In the rows, zero is written as 128.
One turn moves every row onto another: examples first, then more rows asked:
Z925: [142 149 119 134  84 128 141 123 120 137 132 115 108 136 104 165 145 123
 125 108 160 124]
Z23: [118 138 125 157  93 141 113 121 134 109 101 120  79 133  95 158 166 121
 147 126 139 143]
Z39: [120 121 151 123  80 123 120 108  96 126 113 131 105 128  83 143 155 129
 156  98 134  97]
Z284: [125 129 113 166  81 138 113 119 106 115 133 129  83 128 105 146 111 138
 151 113 133 134]
Z26: [135 116 145 132  89 119 134 142 140 129 124 136 101 111 102 136 126 121
 135 116 136 143]
Z467: [116 117 144 145 114 138 116  95 123 146 125 125 118 118 118 141 157 114
 167 118 121 128]
Z82: [135 123 122 125  99 134 123 110  94 123 159 126 117 138 101 144 155 123
 152 121 132 105]
Z744: [125 118 146 143  94 100 123 113 126 128 119 107 109 123  89 165 159 102
 173 109 124 139]
Z464: [140 136 121 151  85 158 112 112 116 120 116 125 100 139  98 156 158 116
 169 117 102 121]
Z164: [119 150 148 166  84 139 124 143  98 127 104 122 111 138  89 151 146 113
 149  91 137 121]
Z734: [ 98 134 107 136  87 123 129 131 128 134 136 129 101 109 132 143 163 116
 126 103 122 114]
Z167: [105 133 138 152  72 110 105  95 104 101 142 102 104 119 109 149 149 108
 141 108 146 136]
Z527: [117 141 125 129  63 147 121  97 121 128 130 106 108  92 117 138 141 111
 153 116 141 112]
Z903: [120 132 123 154  88 124 124 119 123 120 129 125  89 124  82 144 163  94
 147 114 130 172]
Z138: [113 138 125 166  85 124 120 120 103 124 106 131 122  97 108 153 152 116
 143 130 159 129]
Z746: [138 151 135 145  94 143 111 110 117 121 126 118 117  98 124 131 166 126
 172 105 124 121]
Z785: [111 129 136 130  68 112 128 128 112 138 111 141  94 118 123 139 144 112
 157  87 109 116]
Z948: [ 89 148 131 137  83 104 121 114 101 123 116 133  93 104  98 144 151 120
 150  81 129 118]
Z562: [117 144 127 145  92 135 134 120  90 120 150 145 121 108 111 133 151  98
 150 128 131 139]
Z258: [140 120 122 151  96 122 120 134 133 108 153 123 105 141  83 137 151 115
 130 110 127 144]
Z766: [130 106 128 135  80 134 128 106 123 151 129 121 126 102  90 132 132 116
 164 107 135 130]
Z135: [103 148 132 148  89 113 156 124 114 128 128 118 107 151 120 151 139  95
 149 107 126 135]
Z977: [131 119 115 152  87 153 122 124 128 122 138 117 126 114  92 138 162 102
 156 104 124 159]
Z498: [121 124 103 152  78 113 117 132 124 139 113 121 108 117 137 160 144 125
 146 112 133 112]
Z371: [109 128 131 156  89 154 116  97 134 126 113 122  97 109 114 152 174 110
 137 111 136 152]
Z633: [120 145 129 154  90 128 116 107 137 103 121 106  81 112 129 149 160 138
 143  98 132 123]
Z683: [130 130 138 152  91 121 112 120 115 119 134 129 125 103 108 130 116 134
 164  89 129 118]
Z568: [130 121 134 147 116 130 113 122 128 104 136 120 134 136  80 142 134 119
 157 105 124 133]
Z111: [127 141 124 136  76 127 117 140 146  98 130 110  81 130 114 159 158 115
 140 108 125 127]
Z812: [118 145 126 132  70 127 129 119 129 114 138 102  75 107 100 141 123 118
 148  90 121 117]
Z216: [103 133 136 146  83 126 152 113 106 124 138 123 107 156 124 146 158 104
 149  98 129 143]
Z625: [114 134  96 159  88 145 124 116 116 123 113 130 121 113  99 155 170 135
 142 117 142 112]
Z795: [ 98 141 128 147 100 125 127 117  98 119 127 144 128 103  86 152 170 105
 160 101 131 138]
Z886: [118 122 138 157  86 132 116 111 124  96 127 131  95 147  69 154 133 123
 133 107 129 122]
Z332: [131 139 145 126  70 148 116 118 130 106 132 126 109 119 115 130 164 104
 120 119 125 124]
Z934: [107 138 137 137  60 121 124 116 126  98 134 123  80 128  86 163 138  96
 144  93 120 134]
Z716: [122 151 151 169  87 145 135 132  90 124 122 124  94 129  95 150 157 126
 145  93 147 127]
Z32: [ 97 129 143 144  94 130 109  96 117 123 133 121 108 112 129 146 116 118
 149 112 133 109]
Z340: [139 134 120 127  76 136 127 124 120 136 125 118 123 151 103 161 154 119
 128  93 153 126]
Z462: [111 129 108 129  92 130 125 120 108 123 120 128 105 128  78 145 140 146
 153 104 139  94]
Z446: [107 122 118 117 107 128 135 138 117 130 155 136 122 125 100 141 150 112
 144 109 122 118]
Z595: [107 129 146 128  99 130 120 107 125 118 127 121  98 127  74 149 108 108
 144 104 129 122]

Z82 -> Z39
Z568 -> Z595
Now these:
Z683 -> Z32
Z934 -> Z111
Z167 -> Z332
Z734 -> Z625
Z340 -> Z164

One turn moves every row onto another: examples first, then more rows asked:
Z521: [ 95  90 173 138 125 100 132 153 145  92 110 151 133 153 120 129 159 123
 150  94 107]
Z972: [149 101  93 141 122 118 131 148 145  97 111 132 153 167 120 135 160 129
 126  97 124]
Z930: [113 103 119 124 123 129 103 154 144 127 107 132 128 143 115 123 155 124
 152  90 133]
Z189: [129 105 143 119 122 120 112 143 151 122 125 151 113 148 113 131 159 134
 129 114 152]
Z490: [148  86 106 119 104 129 125 147 167  91 107 149 132 146 107 101 147 137
 135 108 113]
Z583: [136 109 160 104 121 116 153 145 149 100 133 159 123 157 115 110 155 139
 125 109 113]
Z868: [132 110 144 160 118 107 133 146 148  92 134 129 133 153 131 132 136 131
 120  71 123]
Z232: [117  95 146 127 122 108 127 129 152 101 122 151 125 156 113 111 147 144
 143 107  74]
Z630: [122 101 150 143 127 112 137 140 142  97 117 157 126 178 129 143 179 138
 138 127 102]
Z573: [143 121 167 133 112 119 137 153 142  97 129 154 122 158 129 152 145 131
 146  98  98]
Z220: [128  84 135 146 125 116 137 154 153 110 102 145 107 146 111 117 121 106
 126  79 123]
Z586: [115  92 128 156  92 108 113 137 140  94 117 155 122 159 122 131 135 138
 141  79 128]
Z639: [140  87 160 136 135 120 134 139 146  94 107 165 138 166 111 147 127 137
 132 111 102]
Z713: [142 102 109 143 131 121 125 154 140  98 106 137 153 168 119 142 160 128
 130  99 149]
Z855: [117 106 151 133 105 114 136 137 167  82 130 162 129 154  93 137 158 113
 144  98  92]
Z950: [133 114 153 149 136 126 144 160 171  91 110 157 114 166 116 115 172 117
 141 109  95]
Z707: [133  78 148 131 126 106 156 161 160  85 103 155 146 160 125 129 164 122
 125 105  90]
Z151: [147 105 132 138 128 146 120 134 138 106 109 139 111 162 127 124 154 149
 149 105 139]
Z295: [140 113 142 146 139 127 123 159 164  85 108 132 133 149 105 133 169 114
 146 112 146]
Z155: [114  94 118 125 119 121 112 157 147 124 108 133 134 140 117 117 139 122
 142  70 123]
Z946: [169 101 109 129 120  87 127 140 151  90 112 137 123 149 117 116 159 132
 140 104 110]
Z782: [130  96 113 127  92 109 133 153 162 104 124 132 118 138 118 135 174 105
 138 100 100]
Z591: [127  98 157 133 125  99 153 151 134  91 100 163 105 165 108 122 150 108
 154 103 116]
Z254: [119  99 138 134 107 140 139 173 142  94 104 136 126 153 132 121 167 121
 145 109 150]
Z494: [131  94 162 105 133 122 140 157 142  96 101 144 132 144 114 119 153 128
 156 124 101]
Z507: [118  97 105 120 115 115 112 156 147 125 106 130 129 141 120 112 162 122
 148  84 115]
Z329: [152  95 158 122 128  85 131 154 163  91 109 178 128 154 113 123 155 133
 137  93 106]
Z449: [145  75 136 140 114 123 131 155 151  83  94 143 137 143 120 137 134 121
 149  64 127]
Z971: [131  89 117 138 106 116 127 144 170  89 120 140 133 153 131 116 194 139
 135  83 116]
Z244: [136  98 105 156 127 115 128 147 145  96 109 138 152 171 119 136 146 128
 123  81 132]

Z950 -> Z591
Z930 -> Z244
Z971 -> Z254
Now these:
Z868 -> Z782
Z494 -> Z639

One turn moves every row onto another: examples first, then more rows asked:
Z234: [152 131 132 130 138 120 112 117 116 140 122 131 116]
Z177: [117 122 134 129 147 120 135 159 129 154 145 124 110]
Z193: [145 125 148 134 105 144 142 142 138 121 143 129 129]
Z772: [168 137 125 127 132 141 144 140 132 132 131 128 117]
Z845: [130 114 113 139 133 134 149 148 126 125 126 124 158]
Z79: [105 124 155 138 104 130 127 136 122 125 124 137 127]
Z283: [111 147 143 154 163 137 134 131 136 140 132 128 128]
Z838: [118 150 141 139 144 142 116 138 146 127 135 133  99]
Z517: [129 121 138 106 128 126 154 148 146 146 119 133 132]
Z134: [ 89 136 149 136 122 127 123 145 128 122 125 137 120]
Z816: [136 122 130 134 145 107 116 129 106 146 128 126 119]
Z999: [146 136 126 128 136 140 134 133 126  93 128 128 111]
Z536: [ 95 140 106 138 141 137 146 142 142 127 124 126 129]
Z140: [137 118 104 133 138 115 141 142 121 118 126 131 151]
Z966: [132 157 144 140 118 122 129 126 141 118 115 141 109]
Z306: [125 122 108 138 134 139 124 145 124 118 116 128 159]
Z456: [115 134 132 128 138 134 155 161 149 137 146 124 140]
Z487: [148 122 120 127 141 114 154 126 131 141 144 145 129]
Z181: [ 89 129 135 133 116 132 129 137 136 128 117 144 135]
Z19: [134 156 119 138 146 151 109 147 134 126 123 126 132]
Z489: [135 137 139 146 131 114 122 111 112 139 121 131 112]

Z177 -> Z19
Z456 -> Z838
Now these:
Z140 -> Z181
Z845 -> Z134
Z517 -> Z283
Z79 -> Z816
Z966 -> Z487

One turn moves every row onto another: examples first, then more rows asked:
Z27: [145 134 159 150 171 109 133  97 110 105 124  99 110 132 114 116 120 119
  94 128]
Z40: [149 151 148 120 151 108 121 109 110 125 140 107 107 128 116 106 138 134
 118 136]
Z18: [116 120 115 147 173 131 129 117 140 126 132 129 116 147 106  96 116  96
  99 133]
Z519: [126 139 125 141 147 134 131 134 129  99 154 126 137 149 135 113 125 153
 116 139]
Z667: [140 120 145 157 176 111 133  92 102 101 124 106 103 129 114 109 118 126
 102 136]
Z949: [123 121 115 144 133 108 156 108 128 105 131 132 133 127 130 121 129 166
  96 125]
Z113: [141 152 160 130 149 113 118 109 112 120 129 101 108 131 121 103 139 127
 117 132]
Z324: [100 108 123 117 153 122 132 101 122 147 136 130 121 133 126 104 141 121
  84 128]
Z310: [114 123 124 144 172 109 134 111 132 130 111 126 109 150 111  91 123  97
  91 129]
Z505: [101 112 124 134 154 118 128 107 131 140 137 139 119 129 126  95 146 111
  77 130]
Z602: [152 153 153 145 157 108 135 112 126 117 140 100 108 127 127 105 135 142
 123 131]
Z737: [106 121 115 157 175 127 133 119 138 128 134 132 111 146 116 101 121  98
  93 124]
Z955: [126 112 112 143 137 112 154 116 123 109 131 135 134 116 119 119 121 162
  95 127]
Z385: [110 128 109 146 135 117 141 117 132 120 129 139 147 119 128 123 131 151
 100 120]
Z617: [135 134 122 148 135 128 138 126 126 103 145 135 134 151 142 117 128 155
 119 127]

Z113 -> Z949
Z617 -> Z505
Now these:
Z385 -> Z310
Z324 -> Z667
Z955 -> Z18

One turn moves every row onto another: examples first, then more rows asked:
Z940: [132 151 136 144 134 148 113 125 145 127 125 109]
Z63: [128 142 122 145 138 151 101 130 145 130 141 124]
Z21: [138 120 136 122 128 133 145 133 102 122 109 119]
Z911: [138 117 139 126 129 149 139 131 106 120 109 124]
Z523: [115 144 111 141 125 113 132 133 144 127 151 145]
Z907: [114 134 123 146 119 144 125 140 120 138 146 159]
Z638: [137 118 136 112 118 136 146 128 110 120 111 140]
Z992: [128 115 135 125 120 137 153 131 109 118 116 143]
Z454: [141 124 141 109 131 137 144 128 108 122 117 119]
Z74: [123 136 104 144 131 146 119 133 148 122 137 154]
Z784: [116 141 116 140 120 113 138 145 112 141 145 148]
Z383: [120 144 137 148 123 153 122 123 153 121 134 139]
Z751: [139 136 127 123 134 126 105 135 138 150 125 104]
Z486: [132 113 139 128 124 151 143 131 110 117 113 139]
Z238: [113 138 115 126 135 100 113 137 135 138 128 113]
Z280: [133 158 128 137 134 117 127 128 138 130 124 100]
Z688: [131 138 119 120 126  97 126 136 137 148 132 117]
Z168: [139 117 138 113 120 143 142 128 111 120 111 139]
Z198: [100 126 120 135 125 130 111 133 149 130 137 150]
Z227: [141 118 139 112 121 143 140 128 109 121 108 134]
Z119: [122 156 124 137 123 103 144 129 141 125 134 124]
Z409: [118 131 119 125 115 106 133 135 146 141 142 149]
Z327: [119 134 121 130 140 126  96 135 138 138 123 108]
Z341: [122 141  97 139 129 117 134 137 143 124 139 151]
Z485: [134 143 125 140 137 140 109 143 107 147 131 112]
Z770: [125 152 110 137 134 102 127 135 135 133 144 117]
Z533: [111 126 125 135 134 145  95 132 146 133 129 130]
Z266: [131 120 139 110 122 135 154 128 113 117 125 141]
Z647: [141 147 103 136 145 128 110 137 134 131 125 110]
Z550: [140 120 136 111 120 132 146 128 108 121 110 135]
Z372: [118 123 128 131 116 140 118 132 154 139 141 155]
Z363: [116 138 119 147 127 143 116 130 149 126 149 148]
Z120: [142 121 137 112 122 136 142 128 107 122 108 131]
Z73: [133 118 143 112 124 150 145 126 116 117 123 140]
Z15: [139 120 143 112 129 151 138 126 112 119 119 127]
Z840: [133 119 133 122 124 126 154 133 104 120 113 131]
Z663: [102 132 114 129 125 102 122 135 142 132 136 140]
Z230: [137 124 138 108 126 128 153 129 108 121 121 128]
Z482: [132 148  95 134 137 106 129 139 134 129 132 125]
Z982: [113 147 128 143 117 124 142 126 151 120 139 147]
Z328: [136 139 107 142 141 153 105 133 143 126 128 129]
Z180: [129 147 117 136 131 110 127 145 104 146 135 118]
Z973: [125 134 128 147 130 160 107 139 117 142 137 137]
Z675: [131 126 133 131 128 152 100 131 149 144 130 128]
Z292: [134 150 117 139 142 126 108 133 136 135 137 104]

Z21 -> Z840
Z973 -> Z485
Now these:
Z327 -> Z238
Z63 -> Z292
Z73 -> Z15
Z120 -> Z550
Z482 -> Z341
Z688 -> Z409
Z280 -> Z119

